In the rows, 128 means zero.
runs of hidden systems:
seq 1, Q (11 x 18):
[[ 96 160 101  92 135 150  70 138 160 100 143  55 144 145 124 134 104 126]
 [108 130 109 116 185 146 157 138 123 121 102 157 123  97  96 173  53 142]
 [138 153 101 166 136 130 149 134 108 193 156 147 197  99  95 115 157 115]
 [122 150 105 147 140 199  93 105 142  80 177 103 131 134 148 138 163 104]
 [145 144 106  82 129 164 180  97 142 101 113 125 134 109 152 142  76 182]
 [109 125 108 138 135 128 147 138 165 189  74 103 205 148 112 125 127 122]
 [ 92  91 149 184 168 176 134 102 107 103 133 137 146 138 128 158 159  83]
 [160 145 154 144 131 146 176  70 112 118 155 134 130  93 170 104 136 184]
 [118 140 111 104 134 143 117 144 177 138  80  85 148 162 164  74 166 149]
 [ 56  84 151 105 161 135 152 129  97  92  99 110 136 162 127 143 108 117]
 [128 124 180 177 167  93 138  98  99 174 141 132 149  94 120 111 114 173]]
seq 2, M (11 x 18):
[[147 187 110 127 107  82 102 135  96 154 169 167 136 102 105 136 102  84]
 [130 129  77 169  87 129 118 137  93 153 117 179 151 175  92 152 141 125]
 [ 98  88 105  88  72 107 170 146  77 146 150 117 157 149 105 127 113 119]
 [143 129 114 123 112 105 152 138 148 178 144 106 180  86  88 165 114  73]
 [143 113  67 163 117 161 179 111 132 164 108 162 143 131 144 152 113  82]
 [114 100 147 117  70 119 156  68 115 129 138 125 154 157 167 123 127  72]
 [139  85 156 137  93 136 131 103 181 123 115  84 164 132 104 187 145 104]
 [155  70 118 109 129 165 203 115 164 115 103 125  99 101 149 158 107 127]
 [165 130 174 118 117  96 149  94 153 115 123 123  92 101 194 127 133  68]
 [153 123 151 159 117 143  90  99 155  75 106 128  92 153 140 195 144 114]
 [150  81 161  94  94 137 145 117 130  73 126 149  68 130 126 141 117 180]]
seq 3, D (11 x 18):
[[118 166  76 121 124 120  92 145 122 133 149  61 101 149 181 116 107  95]
 [132 196 141  82 117 120 113 117 117  76  93 162 138 157 149 117 145 165]
 [119  90 170 171 141  92 106 130 110 156  83 152 121 159  98 130 121 184]
 [ 95 103 112 120 174 147  74 174 148 134 155 106  94 104  94 114  93 110]
 [164 220  95 121 148 110 130 154 116 116 139 152 117  91 138 157 139  96]
 [143 154  81 171  84 130 111 104  96 148 110 155 138 192 141 132 117 169]
 [ 77  96 136 100 140 181 110 128 132 100 123 152 161 146  66 118 122 170]
 [157 128 149 159 172 115 153 149 143 159 142 137 138  51  78 163 124 127]
 [145 139  47 167 124 158 123 128 140 172 158 117 119 122 162 116 117  88]
 [107 171 100  94 114 173 155 105 102  89 130 137 187 159 139 125 163 133]
 [145 102 180 156 122 121 152  85 138 151 111 120 170 117 102 141 125 203]]
seq 4, W (11 x 18):
[[143 107 151 170 129 136  40 127 187 132 132 105  99 142 117 133 129 122]
 [157 152  66 103 109 165 153 121 151 128 145 168 121  94 128 153  83  81]
 [148 181 123 124 129 116 149 110 128 109  76 104 124 160 198 130 138 180]
 [111  44 154 141  98 127 111 122 169 141  77 120 124 176 118 135 128 101]
 [131 122 144  90 153 187 164 106 160  81 148 163 129  70 122 126 132 112]
 [177 144 133 133 127  96 122 135 153 141 142  74  80 106 186  97 143 151]
 [116  73 102 107  76 104 170 135 108 148 112 132 119 156 141 139 100  72]
 [107 119 179 101 161 140 188 108  93  81 118 136 153 108 128 138 150 167]
 [142  82 172 147 137  96  85 171 152 143 148  98  88 114 108  99 168 141]
 [117 122  85 101 120 133 144 149  90 120 189 149  99 100 124 134 101  62]
 [142 178 137 136 141  88 165 119  62 117 126 101 135 123 153 161 126 185]]
seq 5, N (11 x 18):
[[122 115 112  88  65 142 130 120 110  76 107 181 111 184 125 141 125 121]
 [111  62 143 112 102  97 142 160 100 112 103 107 101 161  96 165 115 171]
 [155  71 131 111  61  85 137 151 141 175 146 123 110 117 114  95 117 118]
 [149 140  89 100  70 110 119 163 102 107 157 167  95 139 113 146 143  78]
 [130 115  80 129  92 129 124 154  83 103 114 138  78 185 134 147 106 183]
 [133  75 134  99  54 114 153 112 139 145  97 143 151 160  98 137 104 165]
 [132  91 126 113  85  77 141 175 109 141 145 109 128 126  81 175 140  82]
 [161 118  70 144  78 108 114 153 108 148 161 116  66 140 151 122 105 120]
 [157 135  89 104  58 139 147 112 123 102  94 178 119 171 136 156 120 134]
 [102  76 119 118  95 109 160 153  93 117  89 101 135 180 104 179 132 144]
 [142  60 133 123  66  88 140 133 142 167 146  85 105 128 128 125  99 113]]
seq 6, Q (11 x 18):
[[147 179 128 141 131 105 119 152 123 116 113 157 126 133 148 126 205  65]
 [128 110 102 114  74 133 128 127  85  83 154  99  90 172 135 163 121 179]
 [138 109 160 101 107 113  95 108 184 160  99 160 129 117 104  96  66 146]
 [135 110 143 122 148  95 153 180 141 133 106 127 128 103 106 162 183  55]
 [136 115 102 174  96 121 133 106  62 130 185 114  91 143 165 137 109 116]
 [163 182 146 114 107 117  73 101 166 110 102 178 118 141 139 103 117 158]
 [134  91 119  80 102 125 156 189 150 107  97 112 122 136  85 163 163 131]
 [107  70 132 151 106 112 126  99 114 170 171 112 125 117 127 130  65  79]
 [174 189 154 159 155 101 105 106 144 124 110 179 108 104 155 142 139  93]
 [153 126  74 115  80 136 160 173  98 104 122 127 102 163 130 142 182 167]
 [ 97  87 147  97  70 129  83  93 152 134 140 115 143 157 114 112  74 120]]
seq 7, B (11 x 18):
[[148 125 117 159 140 172 137 105 170 103  92  90 103 151 197 135 153 139]
 [128 136 130  45 115 162 154 105 150  72 137 136 111 107 147 116  90 152]
 [137 144 188 100 144  79 104 126 169 134 102 102 118 113 166  86 137 103]
 [131 125 120 144 183 158 121 148 123  85 124 135  45 124 180 122 138 118]
 [132 179 150  73 110 102 125 118  86  84 152 174 104 120 138 101 117 153]
 [118 145 183 135 172  88 101 162 122 124  93 113 129 141 124 102 192 163]
 [ 88 114 115 124 189 148 127 174  76  92 168 134  89 102 107 134 125 133]
 [129 177 156 142 124  75 100 122  78 146 171 176 143 105  97 115 121 118]
 [117 127 118 200 164 130 130 156  97 160 102 148 149 153 112 120 188 156]
 [ 93 113  92 119 123 158 162 138  67 122 187 118 158 120  88 145 115 149]
 [136 148 155 163 124 106 100 101 143 178 151 115 201 104  81 140 121 118]]
seq 8, M (11 x 18):
[[152 183 132 147 103 137  81  85 156 130 142 103 170 129 107 155 113 176]
 [109  76 121 126 140 131 143 152 141 153  57 161 112 165 113 108 103 171]
 [ 95 150 159  78 166  96 160 156  94 104 143 108 133  98 146 110 159  78]
 [151 155 121 201 160 160  91 103 139 139 181 119 137  91 112 160 134 126]
 [127  98  93 116  92 169 118 123 146 137 116 167 107 173 144  65 116 163]
 [111 161 162  73 119  66 137 141 115 120  97  75 164 151 137 124 142 134]
 [110 112 137 172 199 147 122 139 135 136 124 124 134  94  87 182  93 122]
 [134 112 114 122 130 174 153 122 123 124 158 193 102 105 151  60 151 109]
 [143 176 135 143  90  96  96 110 123 132 142  62 153 162 170 118 170 140]
 [ 93 106 119 127 143 147  97 125 152 126  93 112 137 155  95 166  55 164]
 [123 115 162  84 158 126 190 144 124 123 112 185 136  90 117  88 147 125]]
seq 9, B (11 x 18):
[[ 98 119 195 119 142 129 122  83 124  87 129  81 141 143 177 106 159 131]
 [154 127 161 116 182 160 150 129 162  89 147 143  96  51 130 130 149 136]
 [132 175 110  94 147 106 123 157 118 156 149 152 107  99 153  42 120 120]
 [ 92 183 135 158 173 124 104 121  81 103 123 106 133 162 180 114 157 129]
 [116 136 166 124 174 157 150 108  92  83 140 162 131  98 109 139 119 192]
 [112 117 169 111 147 105 131 147 121 164 164 141 155  85  97  62 159 123]
 [122 160  93 184 179 135 118 155  98 147 165 102 126 108 144 124 168  91]
 [124 182  95 148 145 159 139  93  80 127 152 167 156 121 126 136  86 174]
 [ 91 115 171 135 135 125 147  99 118 159 110 133 212 139 109  85 152 148]
 [120  87 126 159 168 169 168 129 131 142 169  77 149  81 124 144 160 101]
 [160 172  87 143 125 158 128  98 141 157 186 146 150  75 128 118  86 118]]
seq 10, D (11 x 18):
[[119 102  70 139 134 146 133 200 118 137 117 134 124 143  67 164 157 133]
 [137 164  83 103 109 132 135 124 131 151 147 135 170  99  88 170  55 115]
 [157 148 117 173 121 183 116  73 152 131 134 198 149 122 128 127 130 108]
 [106  80 109 174 144 181 176 129  81 123 151 130 149 135 111 144 166 149]
 [139 113 124  97 101 135 157 132 152 156 185  71 173  78  93 125 126 144]
 [167 134 119 124 121 151 162 104 200 154  90 137 154 107 160 115 144  88]
 [ 87 107 132 153 154 146 179  86  94 131 109 110 161 153 182 125 128  99]
 [115 115 187 112 128 133 123  90 123 102 185  65 142 103 149  98 143 161]
 [170 110 156 115 135 107 151 158 176 136  94 108  94 108 158  90 181 145]
 [ 92 123 113 106 136  79 141 154 114 155  78  92 130 167 170 110 109  84]
 [102 174 177 104 145 111  74  87 132  81 129 107 124 140 160 132  98 121]]
seq 11, N (11 x 18):
[[178 123 149 199 140 126 138  92 114 129 127 178  86 101 141 164 127 135]
 [146 120 103 119 120 181 201 129 132 111 136 110 159 114 135 132 191 163]
 [ 75 127 121  87 113 142  89 129 154 115 138  48 168 163 131 119 122 104]
 [129 140 154 128 160  89  88 131 159 138  86 143  87 116 134 150  56  94]
 [156 134 144 164 150 104 187 125  86 152 107 190 111 110 158 113 159 126]
 [117  96 134 139 105 181 141 102 108  90 181 112 142 144 138 114 198 138]
 [117 123 127  66 134 156  96 147 190  90 128  68 119 117 116 136  97 153]
 [112 159 139 104 154  66 117 156 136 165  66 151 132 139 134  94  95 106]
 [123 108 160 188 136 115 128 102  69 136 152 198 116 127 130 121 148  95]
 [162 118 128 129 120 176 156 122 122  89 183 116 111  92 116 142 160 192]
 [115 149  95  69 114 144 111 160 178 132 107  83 170 152 118  92 143 154]]
seq 12, W (11 x 18):
[[132  73 173 134 150 128 147 144 135 102 102 102  86 137 151 112 177 180]
 [128  64 160  99 100 116 112 137 138 109 175 132  77 100 115 122 117  78]
 [156 154 118 104 138 110 199 143  91 106 162 103 111  72 148 167 138 118]
 [131  92 135 135 110  72 139 168  81 135 108 110  83 164 133 128 136 179]
 [ 88  88 166 107 117 112 117 142  91  83 142 162 125 137  74 165 139  84]
 [150 154 138 148 175 139 127 152 111  94 170 114 105  75  99 172 157 160]
 [154 142  85 136  96  87  80 178 108 141 145 140  64 147 111 136 109 143]
 [106 167 109 112 116 123 134 131  83  86 109 150 142 163 114 199 115  98]
 [144 130 144 168 161 145 109 130 140 105  93 126 123 136  98 184 147 199]
 [150 127 112 119 101 144  58 148 177 108 128 177  82 134  95 130 125 114]
 [149 189  82 121 135 157 132 109 143  80 132 116 114 118 168 183 111  91]]

runs to name:
seq 13 (2 x 18):
[[ 97 171 133  98 161 127 148 106  72  98 160 102 132 119 168 104  94 165]
 [136 104 170 171 128  55 110 143 127 191 107 111 144 134 102 135 134 120]]
 : W
seq 14 (2 x 18):
[[111 104  79  96 101 189 126 119 144 122 138 121 124 162 143  69 109 173]
 [108 159 168  78 129 110 133 103 150 101 118  83 178 125 143 155 132  71]]
 : B
seq 15 (2 x 18):
[[104 151 157 133 142 118 109  84 156 120  66 107 168 158 131 171  81 135]
 [100  63 183 132 169 155 164 120 129 109  95 167 127 115 107 127 146 128]]
 : M
seq 16 (2 x 18):
[[146 167 124 103 148  79 130 171 124 143 161 113 114  64 113 150 107  85]
 [155 167  72 184 133 152 111 122 113 138 129 197 118 132 122 155 119 101]]
 : M
seq 17 (2 x 18):
[[119  76 138  75 100  96 191 146 119 153 105 116 137 131 123  95 113 157]
 [ 97 117 170 167 152  83  72 125 130 164 125  95 145 144 130 119 131  69]]
 : Q
seq 18 (2 x 18):
[[118 167 136 159 136 110  72 127 128 146 117 170 149 148 132 104 169  54]
 [118 122 120 166 180 176 134 108  92  95 155 154  94 101 132 161  94 152]]
 : N
seq 19 (2 x 18):
[[142 120 135  94 138 118 190 141 147 154 127 121 133  83 173  68 157  96]
 [142 171 108 150 150 148 104 115 132 114 164  66  99 120 198 106 135 141]]
 : B
seq 20 (2 x 18):
[[144 184 123 178 157 153  83 104 150 123 107 138 157 132 109 168 126 176]
 [ 92  71 135 119 139 135 137 142  96 129 104 168  96 163 137  66 115 174]]
 : M
seq 21 (2 x 18):
[[113 170 150 102 119 117  92 130 118  96 150  97 141 158 159  81 194 136]
 [ 98 106 137  95 153 132 110 153 133  86 111  81  83 144 128 140  87 189]]
 : Q
seq 22 (2 x 18):
[[143 119 126 172 137  95 111 179  86 154 174 109  99 111 101 121 176 149]
 [144 153  54  87  94 136 108 176 170 136 115  91 123 145 111 138 119 136]]
 : D
seq 23 (2 x 18):
[[100 180 132 135 144 138  91 105 101 142 120 179 177 153 115  81 118 168]
 [112 123 151 106 165 165 117 161 148  90 143  99 148 109  76 144 181 164]]
 : Q
seq 24 (2 x 18):
[[137 152 156  75 102 102  84 128 144 106 108 171 121 132  92 121  86 178]
 [125 160 114 139 169 130 106 160 161 111  99 115 130 132 136 162 173  54]]
 : W
seq 25 (2 x 18):
[[ 84 118  99 157 113 118 111 119  76 145 146  90 152 168 110 169  77 112]
 [154 147 158 171 161 148  93  95 153 125 127 203 121  93  99 137 111 145]]
 : Q
seq 26 (2 x 18):
[[ 98 117 106  99 133 184  92 129 152  92  97 159 119 172 108 106 106 176]
 [142 169 162 132 155 125  75  95 189 110 115 122 123 103 147 152  99  81]]
 : W
seq 27 (2 x 18):
[[109 135 165 121 177 132 155 102 157 146 123 120 182  88 147 102 145  62]
 [139 143 136 177 154 128 150  90 118 133 135  67 125 125 206 131 144 129]]
 : D
seq 28 (2 x 18):
[[123 152 142 134 147 112 121 151 158 129  77 129 175 140  99 167 184  75]
 [116  90 104 161 146 184 181 105  80 108 153 129 115 124 141 155 109 146]]
 : M
seq 29 (2 x 18):
[[108 123 147 129  72  77 108 129 100 143 137 102 181 173  94 149 158 100]
 [148 101 139 108 126 162 114 109 198  89 105 115  97 117 127 165  77 152]]
 : D
seq 30 (2 x 18):
[[130 110 134 136 152 172 131  90 150 126 173 166 126  67 111 139  81  88]
 [161 153 118 146 103 105 162 110 131 181 116 165 149 120 168  77 155  91]]
 : B
seq 31 (2 x 18):
[[134 141 112 125  83  97  91 106 120 133 142  99 116 147 117 174  46 141]
 [122  88 153 150 113 138 100 113 170 129  62 177 137 174 103 145 134 113]]
 : B
seq 32 (2 x 18):
[[ 82 114 136 106 129 149  80  99 120  74 145 105  96 160 157 129  78 109]
 [164 121 179 110 147  89 144 136 159 119  63 152  92 110 128 142 108 170]]
 : N
seq 33 (2 x 18):
[[123 148  94 113 128 117  79 153 146 170 170 133 123 100 108  90  91  79]
 [137 197  78 137 120 142 136 126 111 136  94 170 187 160 120 139 149 136]]
 : M
seq 34 (2 x 18):
[[ 93 120 161 178 155 164  84  65 120  98 135 142 126 149 153 141 110 104]
 [139 110 144 133 149 146 149 149  87  88 181 118  82  89 124 124 165 179]]
 : D
seq 35 (2 x 18):
[[131 133 144  95 105 160  92 135 148  53 143 116 122 145 105 159 180 135]
 [ 94 106  99  96 163 128 118 182 147 145  89 105 104 143 119 103  82 167]]
 : N
seq 36 (2 x 18):
[[ 93 110 126 139 100  73 116 148  71 131  96 105 119 202 138 150 131 112]
 [159  46 137 154  81 128 138 101 143 143 140 145  77 123 126 143  92 129]]
 : N
